In the data rows, the value 500 means zero.
Some points, one per row:
[417 384 357 520 543 451 498 445 442 716 217 514 999 777 448 502]
[626 544 604 541 513 503 492 457 165 276 596 667 228 719 506 461]
[573 651 573 549 516 585 583 548 078 509 943 999 031 770 999 266]
[478 455 470 519 451 339 376 410 289 642 420 678 885 899 426 476]
[523 599 504 495 400 392 422 383 058 155 692 862 150 810 504 413]
[545 609 595 513 545 613 618 649 617 624 492 388 219 000 999 328]
[575 550 551 515 535 558 539 514 771 555 556 312 437 191 588 693]
[515 503 438 494 532 529 490 480 538 495 473 436 348 306 630 505]
[481 493 399 346 245 309 352 377 432 446 536 509 397 509 642 537]
[440 495 524 381 506 472 575 518 435 577 575 572 310 306 984 214]
[420 537 622 637 588 520 493 424 422 348 336 342 467 517 311 394]
[470 420 425 481 507 458 399 405 560 554 491 389 412 371 570 546]
[453 438 480 581 571 460 502 518 466 691 236 362 828 672 375 412]
[533 506 542 411 421 391 459 626 860 689 589 367 413 169 781 542]
[694 628 561 548 538 540 517 583 507 472 513 522 475 506 663 658]
[565 595 568 562 570 531 575 504 343 495 704 697 199 559 688 434]
[613 665 517 591 578 572 530 537 224 642 207 685 981 999 351 474]
[558 445 379 391 383 408 404 410 455 530 564 549 555 563 452 616]
[454 430 520 500 571 545 552 464 497 502 359 319 620 428 382 460]
[494 521 500 435 454 550 566 454 228 257 422 590 443 680 454 439]
[394 434 448 360 333 381 516 608 606 587 540 469 397 371 336 334]
[526 645 533 479 482 455 542 482 228 626 440 695 286 309 999 098]
[598 579 495 546 512 440 461 442 213 545 287 594 788 999 449 545]
[658 610 527 484 468 552 574 671 834 595 516 311 500 150 472 725]
[579 534 400 428 295 446 467 487 000 054 787 999 264 999 107 500]
[586 449 524 433 544 503 540 543 985 639 352 178 853 286 233 818]
[513 522 469 575 599 520 618 552 500 757 000 374 999 788 449 493]
[696 559 628 532 554 527 488 555 999 684 251 000 923 039 030 999]
[457 440 467 480 459 509 461 554 890 500 506 275 615 198 421 722]
[363 517 542 477 381 392 487 401 000 081 975 999 000 806 689 009]
[454 528 561 524 509 562 531 550 501 537 567 539 377 373 539 421]
[554 446 583 521 592 606 473 548 999 591 526 031 479 091 490 877]
[478 516 391 371 348 400 474 516 346 516 674 745 235 640 504 497]
[528 423 314 404 535 470 626 485 140 603 000 452 959 999 471 404]
[530 579 499 605 580 582 545 443 131 263 412 570 433 901 263 426]
[471 375 486 466 498 393 517 571 934 705 000 000 999 351 251 656]
[624 582 612 528 502 404 395 449 618 480 424 290 453 314 475 647]
[468 470 460 590 628 550 468 366 355 508 320 466 684 627 315 510]
[446 521 520 553 548 543 535 462 000 395 999 999 000 717 999 114]
[578 579 531 566 589 575 595 463 182 312 600 761 325 712 371 471]
[442 548 549 518 478 484 466 410 365 402 524 518 458 623 498 474]
[456 482 521 501 475 532 551 529 272 311 555 704 483 719 390 355]
[575 580 537 547 552 359 472 458 771 895 000 000 999 609 445 646]
[455 443 498 511 524 491 494 435 415 369 626 557 390 295 639 369]
[491 562 482 496 410 609 646 483 000 000 999 999 000 999 000 550]
[528 495 488 446 386 322 456 620 905 585 267 164 787 362 303 607]
[465 532 622 569 481 423 394 471 578 544 594 443 351 251 722 480]
[483 549 440 464 412 521 532 512 137 249 586 780 277 869 492 417]
[449 483 496 509 609 568 609 435 241 416 583 731 484 820 254 324]
[544 501 533 441 393 411 509 467 440 460 396 481 681 635 403 476]
[565 366 626 586 611 621 410 509 999 309 714 000 372 000 000 999]
[583 573 460 389 402 480 526 553 432 443 531 526 327 585 563 475]
[500 537 492 560 438 490 519 430 000 049 801 993 240 999 132 412]
[354 499 439 413 461 506 625 589 188 892 559 867 228 214 999 000]
[519 492 488 491 639 658 668 570 353 447 519 595 368 712 448 476]
[413 533 545 513 511 518 563 521 603 690 688 555 325 072 998 269]
[548 545 544 538 622 545 509 499 716 664 344 313 786 535 365 661]
[561 573 605 485 417 346 355 303 465 370 430 457 632 491 410 499]
[526 423 446 521 595 453 363 398 480 514 402 390 572 548 504 616]
[560 550 495 591 488 514 464 449 081 229 752 917 144 765 717 439]
[574 498 528 572 661 625 609 574 626 577 248 270 778 557 407 592]
[507 544 485 452 370 434 426 531 435 531 688 730 325 537 746 349]
[444 414 454 533 556 530 572 477 734 556 353 222 767 357 382 708]
[586 473 474 468 493 521 551 622 727 537 479 365 512 366 537 577]
[513 463 499 449 470 443 560 586 507 591 283 400 689 615 375 456]
[558 548 567 501 495 518 489 507 718 571 636 447 495 314 750 661]
[456 593 505 630 484 651 554 479 000 139 877 999 040 896 125 318]
[403 456 476 532 502 611 571 485 000 092 999 999 000 999 275 309]
[429 441 426 466 588 666 580 486 707 663 710 551 495 281 863 462]
[284 441 357 376 431 563 653 607 435 788 843 880 248 372 999 045]
[345 381 536 545 566 461 457 531 999 751 000 000 999 268 078 747]
12 more points follow, each with its number after it:
[489 426 494 435 622 656 677 467 356 390 515 582 483 651 526 456] 0
[514 431 441 455 531 444 418 448 666 571 219 235 726 372 252 642] 1
[410 420 551 502 449 464 434 577 999 625 560 099 288 000 773 597] 2
[495 385 419 467 558 425 564 570 955 873 000 000 999 492 412 779] 3
[523 503 429 453 463 657 615 559 000 034 895 999 000 968 646 315] 4
[370 388 395 525 597 607 589 488 544 580 506 594 771 611 375 485] 5
[589 465 370 360 396 464 424 522 846 746 440 320 686 487 441 762] 6
[296 406 510 622 555 605 597 667 482 440 463 536 448 514 381 270] 7
[402 525 471 456 421 480 575 575 267 426 670 871 404 831 222 355] 8
[558 593 431 590 485 462 513 519 149 600 300 740 804 999 284 450] 9
[522 492 623 542 619 562 444 496 999 479 632 000 296 000 050 989] 10
[510 546 497 450 478 496 482 435 244 509 691 793 356 764 345 452] 11
Which of these numbered points is nearest to each point below, ignoring the direction in which the first points spread most? Its number follows each.
[548 447 419 459 456 490 501 540 584 631 641 544 394 519 685 561] > 6
[355 338 412 387 504 529 548 447 452 518 618 683 683 665 468 420] > 5
[496 390 384 518 539 483 469 514 722 727 049 133 999 589 454 693] > 3
[691 537 633 471 476 634 447 558 999 227 493 000 364 000 000 999] > 10
[453 418 419 571 603 556 521 470 844 645 202 178 999 389 249 672] > 5
[465 386 465 375 502 575 393 500 999 356 483 000 217 000 037 967] > 10
[374 428 485 574 560 629 640 669 546 486 531 511 286 386 429 374] > 7
[445 510 504 497 419 397 440 400 094 171 696 812 156 692 373 337] > 1
[525 572 445 532 473 639 600 579 000 067 999 999 000 844 388 293] > 4
[537 462 388 339 373 434 413 417 257 406 627 691 298 708 703 479] > 6
[558 550 598 559 541 544 542 575 711 449 407 344 606 408 487 710] > 4
[528 518 408 455 426 566 630 596 000 189 999 999 000 842 742 355] > 4
[347 343 432 511 616 614 610 637 333 470 728 813 166 522 664 235] > 7
[396 368 388 547 632 523 479 421 390 652 278 470 877 652 279 368] > 5
[512 497 448 492 534 663 567 594 751 440 268 143 570 341 383 601] > 4
[469 481 481 483 456 389 430 429 706 623 530 400 759 452 341 584] > 11
[502 469 554 492 533 498 390 522 999 615 521 000 352 000 000 857] > 10
[494 407 326 438 555 492 471 449 486 607 450 522 778 614 371 589] > 5
[398 412 394 534 585 635 638 559 192 392 460 709 620 971 350 393] > 5
[428 395 428 510 528 589 585 539 556 479 393 385 637 494 467 513] > 0
[599 562 538 566 545 407 423 422 067 680 099 670 999 999 490 334] > 9
[539 499 477 529 524 422 477 539 901 912 000 000 999 396 385 741] > 3
[359 525 495 461 448 419 544 552 372 458 586 702 487 703 265 267] > 8
[526 480 452 459 485 406 493 539 295 640 275 691 837 954 284 377] > 9
[453 447 491 454 504 588 529 611 801 703 598 381 382 000 999 405] > 2
[540 492 458 476 476 433 451 540 831 649 561 436 716 448 505 652] > 6
[527 579 502 514 501 419 454 441 187 591 252 554 747 918 300 386] > 9
[412 488 540 539 472 452 389 438 413 436 398 443 446 544 403 382] > 1
[448 525 489 473 422 446 411 405 265 294 516 646 425 613 468 413] > 1
[504 523 521 502 572 558 624 516 360 378 594 689 374 553 450 415] > 0
[458 385 459 362 404 523 517 602 999 550 607 140 323 000 711 702] > 2
[349 459 417 599 575 519 521 490 371 658 091 438 999 840 335 315] > 9
[390 382 330 564 584 387 491 551 539 999 000 161 999 823 759 344] > 3
[560 436 412 321 400 432 378 458 928 552 549 155 602 121 366 805] > 6
[525 561 706 652 643 527 541 526 797 538 327 226 667 174 140 512] > 7
[588 517 489 451 434 462 440 470 667 552 574 445 482 363 663 602] > 6
[534 533 541 588 584 588 595 550 360 554 436 658 730 829 325 355] > 5
[521 409 489 415 467 435 478 533 999 760 001 000 999 443 372 808] > 3
[589 468 526 425 470 484 520 517 692 485 503 343 480 283 645 725] > 4
[476 581 564 633 585 611 624 599 296 399 509 712 512 904 338 428] > 8
[488 531 439 487 518 611 505 416 090 363 786 924 231 628 721 351] > 0
[609 580 490 395 421 447 473 361 533 468 684 510 385 298 598 503] > 6
[551 449 367 484 552 557 615 596 079 439 395 862 705 999 188 371] > 9
[483 480 466 491 417 480 478 511 000 195 898 999 214 999 000 362] > 8
[524 505 433 418 396 422 499 552 440 596 288 423 651 820 352 465] > 3
[401 452 433 510 512 542 530 515 320 412 701 789 399 778 308 322] > 8
[510 510 546 552 531 424 470 519 860 861 000 018 999 484 329 762] > 3
[511 568 518 569 539 583 545 395 000 177 665 890 228 999 000 409] > 8
[500 439 494 516 485 391 352 414 720 635 068 037 995 352 246 553] > 1
[556 526 500 630 648 488 502 383 263 491 300 672 784 958 369 535] > 9
[393 368 365 467 451 339 364 343 000 452 441 894 703 999 162 295] > 9
[573 622 547 523 496 506 449 428 354 535 660 676 374 568 532 577] > 11
[457 526 499 497 506 438 596 572 529 592 353 578 817 701 311 471] > 8
[632 543 564 394 428 438 456 546 994 589 544 237 650 133 360 757] > 6
[567 448 358 429 470 457 500 496 172 617 387 705 749 999 366 472] > 9
[592 460 408 542 613 499 580 550 245 938 000 316 999 999 745 328] > 9
[538 487 588 621 635 454 385 448 844 896 000 000 999 498 392 562] > 3
[389 415 424 579 599 606 535 439 235 333 630 759 459 770 454 459] > 5
[310 514 553 609 526 493 517 490 271 366 616 681 298 615 341 243] > 7
[583 477 603 530 529 513 337 481 999 418 548 000 288 000 178 999] > 10
[398 487 557 668 627 626 511 512 429 496 605 551 434 556 495 384] > 7
[513 501 444 393 381 399 408 429 516 437 398 334 483 391 475 586] > 1
[533 549 577 472 525 468 559 574 672 613 528 514 568 489 425 470] > 11
[436 435 393 471 495 465 497 479 565 599 609 673 689 611 373 500] > 5
[565 498 597 502 501 437 347 390 999 457 526 000 295 000 262 991] > 10
[454 362 400 524 572 437 470 424 390 632 159 374 886 752 477 526] > 3
[432 388 419 563 544 504 472 493 485 566 459 483 603 695 467 540] > 3
[520 446 660 498 567 532 498 540 999 627 612 165 351 000 726 572] > 2
[479 484 512 612 700 436 559 434 248 999 000 265 999 940 755 101] > 9
[537 403 572 567 574 545 378 572 999 286 614 000 367 000 000 999] > 10
[501 518 485 515 560 488 492 447 628 589 521 503 689 462 430 636] > 11
[438 432 427 531 541 478 436 445 372 567 483 647 701 870 334 405] > 5
[503 537 402 408 403 495 531 470 169 233 444 590 366 756 302 417] > 1
[529 622 601 534 417 464 382 466 524 514 558 489 395 355 698 483] > 6
[580 540 543 634 654 470 577 548 758 916 000 105 999 558 433 598] > 3
[508 546 551 471 541 488 563 483 613 691 145 274 999 678 434 524] > 3
[537 437 426 370 427 552 562 597 999 620 225 000 999 180 008 999] > 8
[386 300 297 413 473 571 477 503 349 478 616 667 473 650 565 452] > 5
[392 315 384 353 344 322 325 449 897 635 132 000 746 138 067 620] > 1
[570 593 609 583 480 408 489 523 205 354 698 744 312 910 319 432] > 11
[424 507 625 588 595 636 580 590 999 364 526 000 348 000 286 952] > 10
[411 381 499 533 583 546 467 413 390 523 658 535 395 460 672 452] > 0
[514 543 521 477 475 594 596 611 876 653 540 354 359 000 999 499] > 2
[626 584 527 520 593 593 547 529 604 468 314 274 609 511 482 741] > 4
[416 503 465 489 544 575 635 515 221 390 780 794 104 679 500 225] > 7
[508 448 400 413 451 506 533 550 548 718 118 328 999 672 343 502] > 9
[412 459 626 488 386 440 432 587 999 446 477 022 414 000 130 685] > 10
[602 592 551 506 451 424 469 513 682 656 456 359 578 415 364 675] > 11
[540 619 690 513 493 501 564 671 999 724 617 305 344 000 936 613] > 2
[617 624 529 446 415 392 409 546 694 756 572 551 739 622 473 596] > 6
[454 516 588 509 563 575 620 587 757 592 413 257 309 000 999 352] > 2
[467 499 409 485 504 573 607 541 148 367 918 999 149 758 472 320] > 11
[447 497 617 532 488 409 405 389 587 625 600 424 260 055 909 422] > 2
[479 472 478 544 507 483 457 477 440 389 476 461 362 510 686 627] > 4
[539 513 375 550 521 600 623 526 000 000 968 999 000 999 000 572] > 8
[622 448 370 463 487 433 345 556 999 911 000 000 999 445 305 808] > 3
[449 378 395 453 495 467 483 430 132 397 806 999 245 805 400 428] > 11
[628 501 568 457 467 420 486 518 744 667 376 327 844 478 435 692] > 11
[450 660 586 630 414 486 514 489 000 000 999 999 000 999 000 372] > 8
[482 509 523 591 607 546 498 479 000 151 612 930 220 999 000 364] > 8
[482 462 474 548 592 579 528 515 637 787 068 233 999 622 359 528] > 3
[509 397 356 345 445 421 478 522 639 665 299 306 764 528 421 618] > 3
